A single turn carries every row of the set below to another of its rows. Some are shown first; where does it send the rows asked next?
q355: [ -1  -3   4  14   8   6  -6   5  -8  -5 -11   4   5]
q418: [ 9 -2 17  1 -3 -1 -7  1  0 -5  1 -1  8]
q127: [ -5  -1  -2   9   0  -9 -17   3 -10 -17   2   0  -3]
q74: [ 0 -4  3  0 -3 16  0 -1 -8 -1 -1 -5  4]
q641: [ -2 -12   7  -4   0   0  -4  -7  -7 -18  -4  10  -7]
q639: [  4  -3   2   2  -7  -7   0   2   4 -13   9   9   1]
q678: [ -2  -8  -7  14   2  -5 -12  -6  -6  -4   2  -3   2]
q478: [-10  -8  -3  15   0  12  -4   3  -9  -9   5   5  -7]
q76: [ -5  -5   8  -2   4  -1 -11  -1  -5  -9 -13   7 -12]
q436: [  0  -7  19   2   1   5 -11   4 -14  -7  -5   1   0]
q291: [ -9  -7   8   5  -1   9  -8   7 -12   3   1  -2  -8]
q239: [  5  -7   1   9  -2  10  -6  15   0 -19  -4   1  -3]
q332: [ -3  -1   1   7   1  -3 -16   0  -2   1  12  -1  -5]
q315: [ -1   6  -2   1   9  -3  -5   7 -10 -12   2   0   3]
q557: [ -2   1   8  -2  -3   5  -2  -2  -6 -16   9  11  -6]
q159: [  7  -5   2   3   8   4  -8  -2  -2 -18   9  -5   2]
q951: [-1 -4  7  7 -2  5 -9  5 11 -1  4 -5 -6]
q261: [ 3 -2 -4  4  1 -2 -5  5  6 -7 13 -2 -4]
q390: [-10 -10  -2   2   0   4  -9   1   3  -7   1  17   1]
q157: [ -5 -11   0   8   0  -2 -21   5   4 -16  -3   7  -2]
q437: [  4  -7  -1   4 -10  -5 -20   5  -2  -1  -6   6   1]
q196: [  2  -1  12   5   2  -6 -20   0   0  -1   1   6   1]
q91: [ -3 -13   4   2 -11  17  -4  -2   0  -7  -1   1  -1]
q28: [  0  -2   8  11 -10   2  -9   1  -8 -15 -12  -8  -2]
q700: [  0   2   6   5  -5   5  -4  -1 -16  -5  -6  -9   3]
q256: [  4 -15  -4  -5   5   2  -1  -2  -3 -15  -1   0  -2]
q102: [ 0 -1 10  7  0 -9 -6 -3  4 -8 -2 13  3]
q290: [-3  3  4  2 -2  2 -5  6  5 -5 -9 13 -7]
q57: [ -1 -11  13  11   1  -2   2   1  -7 -15 -10   2   3]
q605: [-1 -3 -1 -8  2  5 -5  6 -7 -7  6 11  7]
q919: [  4 -10   6   5  -2  12 -17   7 -14  -7   3   3   4]
q799: [  1 -18   1   8 -11  -1   2   5  -6 -15   0   0  -1]
q83: [  0  -5   3  11 -11   0  -5   6 -17 -14  -3  10   2]
q260: [ -1 -14  -2   5  -5   8  -3  13  -1  -4   1  -6  -7]
q79: [-6 -2 12  6 -6  2 -8 -6 -4  4  8  4 -1]
q771: [  0  -7  -1  -5  -2  -3 -16   4 -11  -3  -7  -1 -10]
q999: [ -2 -11 -10  -1   2  -2  -5  -1 -10  -4  -1  -4  -6]
q794: [-1  0  6 13 -4 -8  4 -2  2 -8 -1 -2  1]
q801: [  3  -7   4   6 -17  -4  -7   3   1 -10   9  -3  -4]
q683: [ -5 -10   5  11 -13   8  -6  -2   2 -15  -9  -1  -6]

q641 -> q256
q196 -> q102
q127 -> q157
And these:
q74 -> q700
q436 -> q57
q801 -> q951
q239 -> q478
q678 -> q437

